Each path below is one point turned by a fixed rotation once a step. After each direction that follows a path, write how fast that rotation turns it, in deg/step (0 if it stays still).
Each turn is a multiple of 5 degrees from 10 to 175, or 0.
Each row of a path follows its step; steps can be skipped.
path 1
step 2: [2.7 -16.8 7.2 9.8 -39.1 -27.0 9.0 35.7 -2.4 -6.3 -17.0 0.4 -6.9 2.4 -1.5 -3.1 29.1 16.1 -9.5 18.9 2.7 -8.3 1.2 14.7 -33.9 11.5 -2.5 5.5 -0.8 18.3 -8.5 -5.9 21.8 -7.4 -15.8 5.9 4.5 0.5 9.2 8.4 -28.2 -7.9 10.6 -12.3 2.8 9.8 -1.9 13.4 7.2 18.9 2.9 -26.8 -1.2 -10.1 2.0 -9.1 -7.0 2.8 20.6 8.0 2.3 -31.0 8.7 -4.7 3.3 31.3 -32.0 -6.3 -4.4 5.0 3.4 5.3]
step 6: [-7.8 19.6 -6.6 -4.5 -8.6 -17.1 -16.5 -9.5 -3.4 -13.4 -19.0 4.8 -23.0 2.7 6.7 31.6 -3.2 3.1 9.9 -5.5 26.6 -25.0 5.3 -13.8 -17.2 -4.0 27.2 -1.0 -15.4 -26.4 -12.3 3.4 5.0 -9.1 -9.3 -12.9 8.2 -23.2 -1.5 14.3 -6.7 -8.6 -2.3 15.7 13.6 -17.6 -17.7 -18.3 -3.5 14.1 13.9 -18.6 -20.0 11.3 -26.4 20.1 -16.0 -7.2 -18.7 13.3 -32.1 5.7 -0.5 16.9 -7.0 10.8 -7.2 -5.2 -2.4 28.1 3.8 -5.7]
step 8: [-0.3 3.6 -2.1 2.1 -25.1 -24.1 12.6 12.3 -14.4 -1.9 4.8 14.3 -10.1 20.7 2.8 7.3 1.1 -2.4 15.0 11.0 -11.7 12.2 -2.4 14.3 -21.8 11.9 -8.1 -10.1 -7.3 -6.7 -22.6 1.2 28.9 -0.3 -5.4 7.8 29.3 2.8 12.5 36.7 -14.1 20.3 -7.9 -22.6 -24.5 -19.9 0.0 6.4 16.5 22.1 -4.9 -8.8 11.4 6.0 -15.2 9.1 0.4 7.0 13.9 -17.1 11.4 -19.1 16.0 2.6 -23.0 26.8 -19.9 0.8 -17.6 -18.2 -1.1 18.6]
step 10: [-14.4 3.0 -11.3 16.8 -8.5 -5.2 0.5 24.4 -7.9 -10.2 20.1 15.2 18.0 -13.1 -22.5 -23.5 0.7 -13.2 -4.4 -15.0 5.8 -10.5 -18.5 -26.7 -9.7 3.6 2.2 2.0 -6.5 -9.6 -26.5 21.2 9.3 -21.6 -10.8 -18.8 2.2 -8.2 -15.5 0.4 -4.1 13.6 -16.2 -0.4 23.4 -10.6 -7.0 -15.8 -7.2 7.1 2.3 -4.0 -20.8 -24.6 11.9 -4.8 13.6 -2.8 28.1 18.8 14.3 9.3 -7.0 14.4 -1.2 5.8 -26.3 34.9 4.1 -12.0 -24.0 -6.1]
step 11: [8.4 5.4 3.5 -3.9 -8.6 -10.8 19.1 24.1 7.5 3.1 -29.1 37.2 -3.0 -29.2 7.9 9.2 2.6 16.0 1.8 5.4 11.0 0.1 13.1 27.9 -15.2 -12.0 -4.9 21.9 -11.6 -7.9 -17.5 -0.3 -1.0 -15.6 -19.4 2.0 12.4 -3.0 -30.2 6.9 -11.5 -5.3 -16.8 -21.0 12.5 -9.6 4.5 0.7 12.7 12.9 17.3 2.4 13.1 -33.8 -11.9 8.5 -4.4 11.2 11.1 -15.0 -3.4 -16.7 -11.7 -7.7 -26.1 11.2 1.6 -5.4 -11.8 29.1 -0.6 8.3]
step 15: [-10.7 -12.5 11.6 12.6 -20.9 5.9 6.1 -0.6 -5.4 3.4 -24.9 18.7 -10.5 28.0 -11.3 -10.3 -4.6 15.3 14.5 -15.8 11.5 -4.6 -9.6 -18.1 -14.3 -4.0 10.1 8.0 -5.8 -27.0 -14.1 5.8 11.2 -7.7 -15.5 0.5 18.7 -1.3 -12.3 3.1 0.3 -20.7 -16.6 15.1 3.8 -20.7 -6.6 -27.6 -29.2 14.7 -4.2 -45.2 0.1 -0.6 12.5 -4.5 6.6 6.7 -16.9 -2.5 -8.0 -1.9 -11.9 17.2 25.9 13.5 29.2 4.6 7.5 -0.4 14.1 -16.8]
step 16: [1.5 13.1 -0.4 1.3 -17.8 -28.3 -11.4 0.7 10.4 -1.2 21.7 21.7 22.2 -14.7 -10.5 -23.9 -8.1 -0.1 -13.4 -11.9 8.7 -2.0 -9.2 4.8 -2.3 -2.0 16.5 -5.0 -6.3 -5.8 -33.7 16.1 -4.8 -0.9 -15.9 -5.0 -0.5 8.7 3.8 -15.2 -19.8 -8.7 -33.8 -12.8 -2.7 -13.8 2.6 -6.7 -18.8 6.2 -10.4 -2.8 23.4 -28.9 4.5 -2.1 6.9 0.3 0.2 4.1 8.0 10.8 -20.7 18.7 -16.4 -31.9 -24.5 14.4 -28.1 -25.7 -14.4 2.4]
step 20: [6.2 -19.0 5.1 -15.0 8.2 -5.9 18.8 14.7 2.5 -3.3 -9.3 33.2 4.0 12.0 23.3 3.8 -5.0 2.8 14.2 -1.6 -4.8 -7.5 -9.6 12.8 2.6 4.2 0.5 3.3 21.4 -8.4 3.9 -2.8 7.3 3.1 -26.0 12.0 27.9 -15.0 30.0 6.6 6.3 -18.0 -27.0 -30.1 10.3 -28.5 -1.0 15.0 7.1 24.8 -8.5 -23.3 15.5 -8.8 3.9 -9.2 4.5 17.9 10.7 -36.3 -13.3 2.6 17.7 -2.8 -20.7 20.3 -1.9 4.2 11.9 2.2 -7.9 7.1]
Speeds:
[2.6 2.2 0.0 2.6 6.8 -0.7 -3.3 1.8 3.7 3.5 2.4 2.9 8.5 -3.5 0.8 3.7 -1.1 -0.7 0.8 3.2 5.3 3.3 -3.5 -5.7 2.0 -1.2 1.9 2.9 -1.8 0.6 -3.3 -0.2 -5.6 -3.8 -2.2 2.8 1.9 -1.5 -5.9 2.3 -0.6 0.7 -0.5 -2.4 -1.3 1.8 4.6 -1.5 -0.5 -2.4 -0.5 -3.0 -1.3 -0.3 3.5 0.5 6.0 1.4 -3.7 3.3 6.7 -1.3 -6.2 -0.9 0.0 2.3 0.9 1.4 -7.3 2.5 -1.3 -5.9]  60
[-0.8 -7.1 1.6 0.6 5.4 0.2 0.5 -0.6 0.1 1.1 -6.9 -3.1 7.3 3.0 -3.4 -2.7 -1.7 4.8 -1.6 -3.1 -1.8 -7.6 -4.6 -1.9 0.4 1.3 -1.1 -3.1 5.9 -3.8 0.8 -1.7 2.2 -2.2 -1.7 -1.8 -1.5 3.8 0.6 4.4 4.2 -2.4 -1.7 7.0 3.0 -2.0 -1.1 4.4 0.7 -2.3 -2.8 1.1 2.1 3.7 3.1 1.5 1.5 3.5 1.1 7.5 -1.4 2.2 1.0 2.3 -2.0 2.9 2.0 2.1 1.9 2.1 2.2 -5.7]  130
[1.7 1.6 -3.9 -0.6 -0.8 0.9 -5.2 -0.9 3.7 2.1 -4.1 5.1 -5.2 3.6 0.6 1.4 -4.4 0.0 2.1 3.8 -0.5 0.7 -1.5 2.6 -4.0 1.9 -5.8 3.8 -0.3 3.0 -1.9 7.1 2.0 0.0 -6.1 -3.6 -2.5 -3.2 2.0 1.7 4.3 -1.6 2.8 6.9 -1.6 7.5 0.0 -4.0 -2.4 2.7 -0.6 4.0 2.4 3.5 -1.0 -2.5 4.1 -2.3 -5.9 -2.0 -3.4 3.7 -2.4 2.1 1.4 4.4 -0.6 -2.6 1.5 -1.1 -0.1 -5.3]  120
[4.8 1.2 4.3 6.8 -2.7 -1.0 -3.3 0.1 4.5 0.8 -3.6 -0.2 -8.0 0.8 -0.5 4.2 5.1 0.9 -1.0 -2.7 -1.4 0.9 1.8 2.5 -5.3 0.3 2.2 -3.2 1.0 0.0 -4.3 3.1 -1.0 -1.1 -1.5 3.2 -2.1 3.6 -2.6 -1.7 -3.7 4.8 4.6 0.2 -0.6 -2.5 -2.4 0.7 1.5 -1.1 1.2 -1.8 -4.5 7.2 4.9 -2.3 -0.6 -3.7 4.1 2.1 2.5 3.7 2.8 2.3 -1.0 3.5 6.9 7.1 -2.5 3.5 -1.6 0.4]  170
[-0.7 6.9 2.3 1.9 -6.6 0.0 -1.7 4.8 0.6 1.1 1.2 4.0 1.4 -0.7 -3.9 -0.4 4.8 -2.8 -0.4 5.4 3.5 -7.5 1.5 0.1 4.9 -2.3 -2.6 -0.6 4.5 3.7 -0.6 -5.0 0.0 -1.9 0.1 -3.7 -0.7 3.0 3.2 2.4 6.1 -6.7 8.0 0.1 0.9 -1.8 1.1 -1.7 2.7 -0.2 -3.1 0.7 -2.2 0.2 5.3 -4.6 0.7 2.5 -5.3 -0.5 0.2 -1.8 1.9 -1.3 2.7 -3.8 -0.1 3.6 0.2 3.0 2.2 4.8]  145
[1.5 1.0 -2.3 3.4 5.0 -2.1 -2.1 3.3 2.7 -2.1 -4.5 -2.9 -3.6 -9.9 -3.1 -5.2 1.4 -0.9 -5.7 -3.8 -4.7 4.0 -4.5 -2.3 -4.1 -2.4 3.2 0.3 1.9 5.1 -5.8 -0.1 9.0 -4.0 0.7 1.0 0.3 0.8 1.7 1.6 1.7 -0.5 4.9 2.0 -3.4 -0.1 0.7 3.7 0.4 1.2 -3.7 1.7 5.0 -4.8 -1.9 -0.1 -0.9 1.4 -0.4 -1.0 2.9 -1.9 -0.6 -2.8 0.8 -1.5 -2.9 -1.5 -3.1 -3.9 -2.5 2.4]  125
[-2.4 1.8 4.9 0.5 -3.2 3.0 4.3 -4.6 0.7 -7.2 -5.4 -0.3 0.1 -2.5 6.1 -7.5 4.4 0.5 1.8 1.0 2.0 5.8 1.7 -3.0 -1.4 0.2 -1.5 4.3 4.3 0.7 0.4 -3.9 -2.0 -3.6 -3.5 4.1 0.8 -0.3 -4.0 1.9 -2.5 0.6 -1.1 0.8 -1.0 2.1 5.0 -0.9 -4.4 -3.3 -0.6 4.2 1.0 3.1 -1.7 -2.1 1.8 -1.3 -4.0 5.2 -6.1 -6.4 -0.7 3.4 -1.5 2.7 1.3 2.8 3.3 -0.4 0.9 4.9]  170
